One vector is turned by the same rotation once a step. Each row is the vector after some number of steps, and that number follows the row.
The counts run from 0 to 658.
[  1  22 -27   4   3  19   6 -28 -39  -6 -12  -2   7 -12   8  17  13  -8
   5  -1 -13] => 44
[ 11 -36  19  -3   1 -17 -29 -14  11 -22  -1   6  16  11  16   8 -17   6
 -20   6  -2] => 162
[  0  23 -15  -2   8  26   9 -23 -45  -6 -12  -3   8   2   8  15  15   3
  -1  -9 -16] => 345
[  1  34 -11   8   3  32  20 -17 -34  -4  -1 -16  -1   2   5   1  10  13
   2  -1  10] => 193
[  0 -10  30 -14   9   9 -15 -12   8 -14  13 -13  22  15  10   8  -3  30
 -31  -4   0] => 482
[ -5 -18  15 -21   8   4 -17 -20 -18 -13  -2   1  22   9  10  23   5   8
 -24 -11 -26] => 179
[  1   7 -25  -7  -4   9  -8 -34 -21   4  -4  -3  18 -19   6  32  15  -9
  -8  -1 -15] => 506
[  3 -29  27 -16   4  -2 -27 -16   4 -15   6   0  21  18  14  10  -6  15
 -28  -6 -12] => 171
[ 13 -11 -34   7 -17  -9 -19 -33  -4  -3  -7   4  11 -22  10  22  -2 -23
  -4  13  -2] => 214
[ -3   7  11  -2  13  18   4 -10 -51 -23 -13   7  -1  18  14   1  -2  11
  -2 -10 -11] => 637
[  6  29 -26  10   0  27  14 -24 -39  -1  -8  -7  -1 -13  10   6  10  -5
   6   1   3] => 123
[ 16 -15  22  12  -8   2  -7  -5  20 -16   7  -7   0  11  12 -20 -25  21
 -12  17  33] => 616
[  0  31   6   2   8  33  17  -8 -21  -4  11 -24   6   6   4  -5  10  27
 -10   3  15] => 573
[  2  17 -10   6  -8  21   9 -19  17  10  16 -34  13 -16   2   3   9  19
 -17  15  24] => 49
[  5 -26  27 -14   7  -2 -23 -12  12 -16   8  -7  20  15   9   5  -9  25
 -28   0   1] => 92
[  1  26   3   3   5  33  12 -13  -5   2  16 -30  10  -3   4   1  10  31
 -14   5  17] => 652
[ -7  -9  19 -19   8  11 -13 -20   3  -9  15 -17  25   8   7  17   7  25
 -34  -6  -9] => 641
[ -2  -2 -21  -8  -3   8  -6 -39 -14   5  -1  -5  22 -18   8  32  19  -7
 -21  -1 -21] => 657
[ 15 -22 -17   7 -15 -14 -25 -31  21   0   1  -1  13 -16   8  19 -10 -16
 -12  16   7] => 525
[ 11  10 -40  16 -12   6   0 -26 -30  -9 -17   6  -1 -20  10  12  -3 -19
  11  13   0] => 363
[ 12   1  18  11   5  14   4   3 -24 -29  -7   5  -9  27  16 -26 -21  15
  -2   3  23] => 547
[ 16 -14  -4  14   1  -2 -11  -9 -32 -27 -23  21  -8  14  18  -6 -20 -12
   8   3   1] => 540
[  3  36 -15  12   0  33  22 -20 -19   0   4 -20   0  -8   4  -3  10  13
  -1   8  17] => 352
[ 12   4 -11   9 -11   9  -6 -27  26   9  15 -24  15 -23   6  12   3   8
 -15  22  22] => 438
[ 16  -1   5  25  -4   6   2  -4 -17 -25 -10   7 -16  11  19 -25 -25   5
   7  12  31] => 308
[ 17 -18 -13  16  -7 -10 -14 -13 -26 -24 -24  20  -7   9  20  -3 -22 -18
   6   3   7] => 0
[  9  -5 -21  -1 -12  -3 -14 -35  22   8  11 -19  20 -24   4  25   5  -1
 -19  16   5] => 437
[  0   5  29   0  11  23   4   0  -8 -15  12 -16   6  23   7 -15  -6  36
 -19   2  20] => 404
[  3  32  -2   7   9  35  17 -13 -33  -4   4 -19   5   7   7  -5   8  21
  -6   1  11] => 113
[ 12  -2  13  12   6   7  -3   0 -38 -29 -17  16 -11  24  17 -16 -18   5
   3  -1   3] => 548
[ -4   9 -16 -12   7  13  -8 -33 -32  -2 -10  -3  17  -8   7  27  12  -4
 -12  -8 -25] => 116
[ -4   7  -9 -11  12  13  -4 -23 -38  -9  -7   2  15   1  14  27  12  -1
 -12 -14 -28] => 417
[ 16  13 -34  25 -13   9   5 -20 -27  -9 -16   6 -13 -15  13  -3 -10 -15
  12  12  16] => 61
[  2  16  23   2  12  29   8  -4 -20 -20   2 -18   1  26   7 -14  -3  36
 -14  -1  14] => 254
[  4 -33  28  -9   2 -11 -27 -17   8 -22   0   5  18  16  15   9 -12   9
 -22  -2  -8] => 472
[ -2  15  31   0  11  29   8  -2 -14 -18  10 -17   2  22  10 -13  -1  35
 -15  -4  14] => 484
[ 11   0  11  12   3   9   0   1 -34 -31 -17  13 -14  28  16 -22 -23  11
   6  -1  13] => 87
[ 15 -20  -2  10  -4  -9 -14 -11 -28 -30 -20  25  -8  15  18   0 -22 -17
   5   1   0] => 310
[  3   4 -16  -3  -6  10  -8 -29  17  11  15 -21  23 -22   3  27  10   6
 -21  12   4] => 508
[ 10  -5 -36   5 -14  -4 -13 -35  -8   0  -9   4  10 -22   8  26   1 -23
  -5   9  -7] => 134
[ 18   1  -7  26 -13   7   3  -5 -16 -22 -13  10 -18   6  16 -19 -21  -1
  10  15  32] => 379
[  0  29 -17   4   7  26  13 -20 -50  -7 -11  -1   2  -3   7   8  10   1
   0  -7 -10] => 575
[  2  32  -9   6   6  35  22 -15 -33  -5   3 -19   2  -1   5  -3  11  17
  -4   4  11] => 423
[ 11  21 -34  15  -7  15  10 -26 -33  -1 -13   4  -3 -18   8  10   5 -16
   9   9   2] => 283
[ -6  -5  -2 -17  11   8 -11 -27 -26  -8  -4  -2  22   1   7  25  14   5
 -22 -11 -29] => 338
[  0 -21  29 -16  10   2 -20 -12   7 -15  13  -7  22  16   9  10  -1  27
 -34  -5  -6] => 21
